Named moves (each a turn or a mirror), then the moves between two rows, first move first; the first pair answered
S (before |-> after):
[.24,-.06,-.12,-.11,.03,-.06,-.35,-.10,.07,.03,-.20,.10,.05,.03,.01,.45,.16] |-> [.29,-.07,-.12,-.19,.05,-.01,-.32,-.08,.08,-.06,-.22,.05,.06,.04,.03,.41,.09]
[-.10,-.08,-.03,-.27,.04,.17,-.14,-.04,.12,.01,.17,-.09,.13,.03,-.17,.15,-.02] |-> [-.17,-.07,-.04,-.17,.02,.10,-.17,-.06,.11,.12,.20,-.01,.13,.02,-.19,.20,.06]
[.07,-.06,-.04,-.15,.07,.07,-.22,.00,-.10,.09,-.24,.23,-.15,-.08,-.02,.32,.04] |-> [.12,-.06,-.04,-.22,.09,.10,-.19,.00,-.09,.02,-.26,.19,-.15,-.07,.02,.28,-.02]
[.17,-.11,-.14,.06,-.04,-.11,-.03,.22,.06,-.12,-.04,-.12,-.20,.00,-.05,.27,-.05] |-> [.13,-.11,-.13,.13,-.05,-.14,-.04,.24,.07,-.06,-.02,-.07,-.20,-.02,-.05,.28,.01]
Y (before |-> after):
[.11,.13,.21,-.08,.08,-.03,-.03,.08,.08,.15,-.13,-.14,-.11,-.21,-.01,.08,-.17] |-> [.10,.08,.17,-.06,.03,-.08,-.07,.12,-.04,.10,-.28,.00,-.11,-.15,-.05,.10,-.13]
[.11,-.09,.10,-.16,.09,.36,-.13,.06,.04,-.09,-.17,-.30,.13,.10,.01,.14,.08] |-> [.00,-.16,.05,.01,-.02,.15,-.16,.12,-.18,-.03,-.36,.00,.10,.17,-.10,.21,.24]
[-.11,.13,.08,.02,-.16,-.07,-.05,.02,-.01,-.05,.25,-.31,.05,.19,-.10,-.28,-.03] |-> [-.03,.09,.06,-.09,-.17,-.07,-.07,.09,-.12,-.22,.05,-.24,.04,.25,-.10,-.28,-.10]
U (before |-> after):
[.08,-.03,.12,.04,-.07,.21,.08,.08,-.06,.14,.06,.06,.05,.14,-.03,.15,-.01] |-> [.09,-.05,.13,.02,-.07,.21,.10,.08,-.10,.07,.03,.06,.06,.16,-.01,.10,-.04]
[.05,-.10,-.07,.07,-.09,-.07,.14,.11,-.23,-.25,-.17,.04,.04,.20,.02,-.38,-.07] |-> [-.04,.04,.01,.29,.01,.02,.07,-.09,.14,.17,.35,-.19,.05,-.02,.06,-.28,.07]
[-.15,.01,-.03,.17,-.01,-.11,.16,.05,-.16,.04,.07,.04,-.01,.08,-.01,-.22,.07] |-> [-.14,.01,-.03,.16,-.01,-.11,.16,.03,-.14,.04,.11,.03,-.01,.09,-.01,-.22,.06]

Each pair is two moves apart.
[-.16,.00,.12,.19,-.06,-.06,.13,-.14,.14,.23,.34,-.07,.06,.02,.05,-.18,.23] |-> [.06,-.14,.03,-.14,-.12,-.07,.12,.09,-.20,-.28,-.29,.16,.04,.21,.00,-.17,.05]  Y then Y
[.09,-.10,.02,-.12,.02,.15,-.13,.00,.10,.02,.21,-.30,.04,-.45,-.04,.07,-.05] |-> [-.04,-.21,-.06,.10,-.15,-.17,-.20,.09,-.22,.09,-.14,.14,.01,-.34,-.20,.16,.17]  Y then Y
[.22,.07,.27,-.13,.20,.15,-.08,-.10,.44,-.01,.25,-.19,-.07,-.22,.25,.09,-.18] |-> [.05,-.06,.16,.16,-.04,-.30,-.21,.05,-.01,.08,-.28,.49,-.10,-.07,.01,.30,.16]  Y then S
[-.05,.20,-.15,.11,.03,.19,.00,-.15,.00,.18,.40,-.24,.06,-.09,-.04,-.04,-.04] |-> [-.03,.05,-.24,.06,-.13,-.04,-.04,.04,-.42,-.06,-.19,.21,.03,.11,-.17,.02,.00]  Y then Y
[.05,-.02,-.06,-.08,.06,.05,-.13,-.05,.13,.10,-.13,.12,-.07,.21,-.09,.08,.17] |-> [.09,.02,-.05,-.15,.11,.14,-.12,-.07,.21,.10,-.04,-.01,-.06,.18,-.04,.06,.11]  Y then Y
[-.12,.06,-.10,.12,.03,-.01,.19,.01,.07,.05,.20,-.10,.04,.03,-.05,-.24,-.15] |-> [-.12,-.01,-.15,.09,-.03,-.10,.18,.10,-.12,-.08,-.10,.08,.01,.12,-.11,-.20,-.11]  Y then Y
[-.06,.09,.07,.07,.09,.12,.12,-.11,.26,.19,.36,-.31,.01,-.17,.10,-.12,-.05] |-> [-.19,-.01,.01,.31,-.11,-.22,-.05,-.03,-.05,.32,-.02,.24,-.03,-.08,-.09,.11,.25]  Y then S
[.00,-.07,-.04,-.14,-.03,-.03,.10,.03,-.08,-.20,-.11,-.02,.01,.09,-.02,-.13,-.07] |-> [-.11,.00,.02,.06,.00,-.01,.07,-.09,.11,.09,.22,-.12,.01,-.03,.00,-.07,.04]  S then Y
[.07,-.01,-.01,-.30,.07,.33,-.05,-.01,.18,-.14,.11,-.32,-.02,-.09,.17,-.02,-.25] |-> [.06,.02,.02,-.29,.08,.32,-.13,-.04,.26,-.05,.14,-.30,-.02,-.13,.16,.10,-.20]  S then Y
[.04,.02,.05,-.14,.22,.20,-.03,-.02,.22,-.05,.20,-.09,.22,-.26,-.15,.22,-.11] |-> [.09,-.01,.02,-.25,.20,.18,-.08,.05,.12,-.18,-.01,.00,.22,-.20,-.17,.25,-.13]  S then Y
[-.11,-.04,-.17,-.10,-.06,-.06,.16,-.12,-.21,-.17,.09,.00,.03,.13,.03,-.09,-.19] |-> [-.21,-.01,-.14,.07,-.08,-.12,.14,-.18,-.14,.04,.26,.00,.03,.08,.00,-.07,-.07]  Y then U
[-.03,-.11,-.10,.09,-.19,-.24,-.06,.04,-.15,-.13,-.22,.18,-.06,.03,-.03,.14,.02] |-> [-.16,-.06,-.07,.29,-.19,-.25,-.02,-.07,-.02,.12,.08,.09,-.06,-.05,-.01,.09,.11]  S then Y
[.05,-.03,.03,.10,.12,.13,-.14,.00,.31,.18,.14,-.18,.03,-.15,-.02,.07,.03] |-> [.00,-.08,-.01,.17,.01,-.05,-.25,.08,.14,.21,-.10,.10,.02,-.09,-.11,.19,.16]  Y then S
[-.26,-.02,-.04,.35,-.18,-.21,.08,.06,-.26,.17,-.05,.27,.01,.05,-.05,-.09,.18] |-> [.14,.04,.01,-.26,.05,.23,.14,.09,-.06,-.34,-.05,-.19,.05,.04,.13,-.22,-.30]  Y then Y
[.08,.16,-.03,-.15,.15,.09,.12,.05,.06,-.06,.15,-.31,-.02,.01,.18,-.15,-.19] |-> [-.10,.06,-.11,.12,-.05,-.27,.03,.15,-.27,.07,-.20,.20,-.05,.12,.00,-.01,.11]  Y then S
[.08,-.09,-.13,.06,-.24,-.36,-.32,.18,-.37,.16,-.39,.59,-.10,.19,-.15,.35,.10] |-> [.42,.12,.03,-.47,.18,.34,-.22,.00,.34,-.01,.32,-.39,-.04,-.08,.21,.18,-.42]  Y then Y
[-.11,.05,.00,.17,.00,-.01,.07,-.14,.05,.17,.16,-.17,-.05,-.03,.04,-.23,.09] |-> [.03,-.03,-.04,-.10,.00,.03,.10,-.02,-.12,-.19,-.21,-.10,-.05,.10,.04,-.25,-.09]  S then Y
[.21,.04,.07,-.20,-.11,-.02,-.01,.12,.12,-.31,-.23,.09,-.05,.16,-.05,.02,.11] |-> [.02,.12,.11,.09,-.10,-.03,-.04,-.05,.36,.12,.19,.00,-.04,-.02,-.04,.07,.29]  S then Y
[-.13,-.02,.03,.19,-.04,-.20,-.03,.13,.31,.04,.12,.05,.02,-.19,-.11,-.19,.28] |-> [-.14,-.04,.00,.20,-.05,-.22,.06,.16,.23,-.04,.10,.04,.02,-.14,-.12,-.30,.24]  U then Y
[.16,-.08,.23,-.12,-.10,.01,.02,.16,.14,-.19,-.08,.05,.08,-.11,-.02,.00,-.12] |-> [.16,-.09,.25,-.08,-.10,-.02,-.04,.16,.16,-.14,-.10,.09,.07,-.12,-.04,.08,-.07]  U then Y
[-.05,-.06,-.11,-.12,-.05,.01,.19,.07,-.17,-.13,-.01,-.18,.06,.17,-.03,-.34,.02] |-> [-.19,-.02,-.08,.12,-.07,-.06,.15,-.02,-.10,.17,.20,-.16,.05,.07,-.04,-.27,.19]  Y then U
[.16,-.03,.12,-.08,.20,.03,-.09,.05,-.02,-.17,.09,-.20,.02,.11,.09,-.18,-.13] |-> [.14,.01,.14,-.01,.22,.03,-.13,.00,.08,-.02,.22,-.23,.04,.04,.11,-.10,-.06]  S then Y
[-.09,-.06,.00,.07,-.08,.00,.01,-.02,-.14,.03,-.13,.15,-.11,.09,-.06,-.08,.10] |-> [.04,.01,.06,-.12,.04,.21,.04,-.04,.04,-.07,.02,-.12,-.10,.01,.04,-.14,-.09]  Y then Y
[.04,.07,.05,-.12,.12,.10,.03,-.05,.18,.01,.18,-.20,.02,-.07,.09,.03,-.05] |-> [.13,.02,.04,-.25,.11,.10,-.01,.03,.11,-.15,-.02,-.12,.03,-.01,.07,.07,-.11]  S then Y
[.10,.06,.00,-.11,.03,.04,.03,-.03,-.03,-.12,-.03,-.16,.04,.01,-.01,-.10,-.09] |-> [-.07,.09,-.01,.14,-.03,-.09,.02,-.07,-.06,.13,.05,-.04,.04,-.02,-.07,-.06,.10]  Y then Y
[.14,-.20,-.02,.00,-.01,.12,.13,.20,-.08,-.10,.15,-.19,-.07,.00,.12,-.15,-.06] |-> [-.01,-.21,-.03,.22,-.11,-.04,.13,.18,-.16,.09,.16,-.05,-.10,.02,.05,-.09,.11]  Y then Y
[-.27,.04,-.13,.54,.00,-.19,.26,-.14,-.22,.21,.32,-.13,-.11,.14,.05,-.14,.15] |-> [-.21,.09,-.08,.46,.07,-.07,.20,-.20,-.04,.26,.47,-.28,-.09,.05,.10,-.09,.10]  Y then S
[-.19,.16,.04,.14,-.03,-.09,-.01,.03,.12,.30,.03,.12,.14,-.10,-.01,-.05,.23] |-> [-.11,.20,.09,.02,.05,.04,-.02,.00,.27,.26,.14,-.05,.15,-.16,.05,-.05,.13]  Y then S
[-.07,.09,-.01,-.06,.05,.04,-.03,-.15,.15,.04,.10,-.19,.01,-.07,.04,-.04,.03] |-> [-.10,.00,-.08,.01,-.06,-.13,-.07,-.07,-.09,.00,-.19,.09,-.01,.03,-.06,.02,.11]  Y then Y
[.28,.21,-.17,-.15,.26,.13,.09,.21,.01,-.32,-.04,-.11,-.09,-.03,.13,-.17,-.07] |-> [.18,.28,-.10,.05,.27,.15,.02,.10,.24,.03,.28,-.19,-.06,-.18,.13,-.06,.08]  S then Y
[-.13,.00,-.04,.19,-.12,-.18,.11,.00,-.26,-.04,-.13,.18,-.03,.07,.01,-.08,.17] |-> [-.18,.03,-.03,.25,-.11,-.18,.16,-.04,-.21,.03,.02,.10,-.03,.04,.04,-.15,.18]  S then Y
[-.09,.01,.08,.11,.05,.11,.00,-.07,.22,.29,.34,-.14,-.03,-.08,-.01,-.05,.19] |-> [.03,-.15,-.01,-.10,-.07,-.05,-.03,.15,-.20,-.12,-.34,.24,-.07,.14,-.13,-.01,.13]  Y then Y
[.01,.01,-.03,.02,.00,-.14,.21,-.04,-.26,-.11,-.11,-.04,.02,.15,-.06,-.22,-.09] |-> [-.02,.06,.02,.04,.06,-.06,.23,-.13,-.09,.02,.17,-.22,.01,.07,-.01,-.24,-.08]  Y then Y
[.07,.14,.01,-.13,-.02,.33,-.05,-.15,.06,.16,.02,-.08,-.01,-.18,.20,.16,-.06] |-> [.15,.08,-.02,-.22,-.05,.31,-.08,-.10,-.04,.05,-.16,.00,-.01,-.13,.17,.19,-.09]  S then Y
[.00,.16,-.13,-.02,.07,.16,.22,.16,.03,-.17,.01,-.36,.02,.08,.05,-.14,-.37] |-> [-.17,.06,-.19,.25,-.11,-.18,.14,.24,-.25,-.04,-.28,.09,-.02,.18,-.13,-.03,-.09]  Y then S
[.13,.02,-.08,.03,-.08,-.01,-.26,.00,.03,.10,-.10,.16,.02,-.04,-.09,.43,.14] |-> [.09,-.01,-.09,.07,-.12,-.05,-.21,.02,-.03,.09,-.17,.23,.01,.00,-.11,.39,.15]  S then Y
[-.16,.00,-.06,.17,.02,-.02,-.07,.06,.01,.05,.13,.12,-.02,.02,-.11,-.01,.19] |-> [-.08,.04,-.04,.07,.10,.10,-.06,.02,.15,.03,.26,-.06,-.02,-.02,-.05,-.03,.10]  Y then S
[-.10,.04,.10,.13,.01,-.22,-.02,-.04,-.05,.16,.27,.16,.11,.08,.10,-.05,.03] |-> [.02,-.03,.06,-.06,-.01,-.22,.03,.07,-.23,-.13,-.02,.21,.12,.20,.10,-.12,-.10]  S then Y
[.11,-.01,.00,.00,.05,.03,-.19,-.03,.16,.16,.01,-.06,.06,-.14,.05,.29,.09] |-> [.11,-.01,-.01,-.03,.03,-.01,-.22,.00,.10,.11,-.08,.00,.05,-.13,.03,.33,.09]  Y then S
[.01,-.14,.30,.22,.01,-.03,-.02,-.16,-.08,.08,.04,.16,-.18,-.21,.04,.27,-.03] |-> [.17,-.16,.29,-.03,.05,.07,-.02,-.11,-.10,-.18,-.09,.09,-.17,-.17,.06,.25,-.19]  Y then Y
[-.03,-.11,-.10,-.05,-.12,-.08,.06,.12,-.19,-.12,-.25,.12,.04,.22,.03,-.14,-.05] |-> [-.18,-.03,-.03,.23,-.08,-.07,.05,-.04,.05,.27,.21,-.02,.06,.06,.06,-.12,.09]  S then Y
[.07,-.04,.09,.19,.14,-.11,-.03,.12,.22,.22,.10,.00,.01,-.17,.03,.10,-.08] |-> [.00,-.08,.06,.27,.08,-.22,.01,.16,.09,.23,.02,.13,-.02,-.09,-.02,.04,-.03]  U then Y
[-.06,.13,-.02,-.01,.00,-.03,-.07,.05,.14,.18,.25,-.21,.05,-.13,.03,-.12,-.01] |-> [.10,.04,-.06,-.26,-.01,-.01,-.08,.18,-.05,-.16,-.12,-.12,.05,.01,.00,-.13,-.16]  S then Y
[-.17,.09,-.09,-.03,.02,.22,-.20,-.09,.20,.07,.32,-.25,.08,-.27,-.07,.01,-.03] |-> [-.27,.03,-.15,.14,-.13,-.04,-.32,.00,-.06,.14,-.03,.18,.06,-.20,-.23,.19,.20]  Y then S
[-.17,-.03,.07,.08,.01,.07,.34,.01,-.13,.05,.03,-.11,-.04,-.09,-.19,-.42,-.16] |-> [-.16,-.05,.07,.09,.00,.02,.33,.04,-.21,.02,-.07,-.01,-.04,-.04,-.23,-.39,-.14]  Y then Y
[-.02,.08,.06,.05,.04,.03,.16,-.04,.00,.11,.17,-.13,.00,-.06,.08,-.12,-.07] |-> [-.08,.03,.05,.15,-.04,-.12,.09,.00,-.13,.18,.03,.09,-.02,-.03,.01,.00,.08]  Y then S
[-.04,-.05,-.07,-.01,.00,-.20,-.07,.09,-.22,.02,-.30,.35,.01,-.01,.02,.00,.08] |-> [-.03,-.05,-.09,-.07,.02,-.18,.05,.09,-.27,-.08,-.29,.25,.02,.05,.06,-.17,-.02]  Y then U
[.10,-.04,-.01,.13,-.02,.21,.06,.09,-.02,-.11,-.12,-.11,-.02,.04,.05,-.09,-.07] |-> [-.01,-.01,.00,.30,-.05,.14,.06,.04,.01,.08,.00,-.08,-.02,.01,.03,-.05,.05]  Y then Y
[-.02,-.05,.11,.01,.04,-.08,-.12,.12,-.18,.10,.03,.23,-.03,-.08,-.07,.12,.18] |-> [-.04,-.07,.09,.01,.01,-.10,-.09,.14,-.23,.05,.00,.25,-.04,-.05,-.08,.08,.17]  S then Y
[.15,.04,.11,-.05,.06,.04,-.44,-.14,.27,.24,.11,.04,.01,-.21,-.08,.56,.19] |-> [-.10,-.07,.00,.20,-.14,-.29,-.26,-.01,-.18,.21,-.20,.41,-.03,.00,-.21,.36,.33]  U then Y
[-.28,.09,.02,.19,-.14,-.16,.02,-.12,-.09,.04,.06,.02,-.03,-.03,.12,-.30,.10] |-> [-.18,.05,.00,-.03,-.11,-.07,.08,-.06,-.16,-.22,-.08,-.03,-.02,.03,.16,-.38,-.07]  U then S
[.10,.04,-.04,-.12,.09,.14,-.28,-.02,.24,.10,.01,-.01,.00,-.07,-.08,.34,.04] |-> [-.04,-.04,-.10,.06,-.04,-.06,-.24,.04,-.02,.13,-.18,.25,-.03,.04,-.16,.30,.16]  U then Y
[.26,.00,-.02,-.20,.05,.16,-.09,.02,.16,-.12,.03,-.20,.05,-.09,.06,.14,-.09] |-> [.23,.02,.00,-.13,.04,.14,-.14,-.01,.22,-.01,.09,-.16,.05,-.14,.06,.23,.00]  S then Y
[.17,.01,.00,-.15,.02,.04,-.24,.01,-.05,-.03,-.18,.13,.03,-.03,.07,.23,-.06] |-> [.20,.01,.00,-.21,.05,.11,-.18,.01,-.03,-.12,-.13,.02,.03,-.02,.11,.14,-.15]  Y then S
[-.10,-.03,.39,.42,-.04,.14,.04,-.10,.12,.13,.27,-.22,.11,.07,.00,.12,.26] |-> [.12,-.16,.31,.02,-.10,.13,.08,.11,-.19,-.43,-.31,-.07,.11,.28,-.02,.06,-.01]  S then Y
[.12,-.02,-.24,-.10,-.04,-.40,.00,.06,.12,.02,-.10,.02,-.13,-.07,-.07,-.14,.25] |-> [.08,-.01,-.23,-.07,-.04,-.40,.02,.05,.14,.06,-.05,-.01,-.13,-.08,-.06,-.18,.26]  S then Y
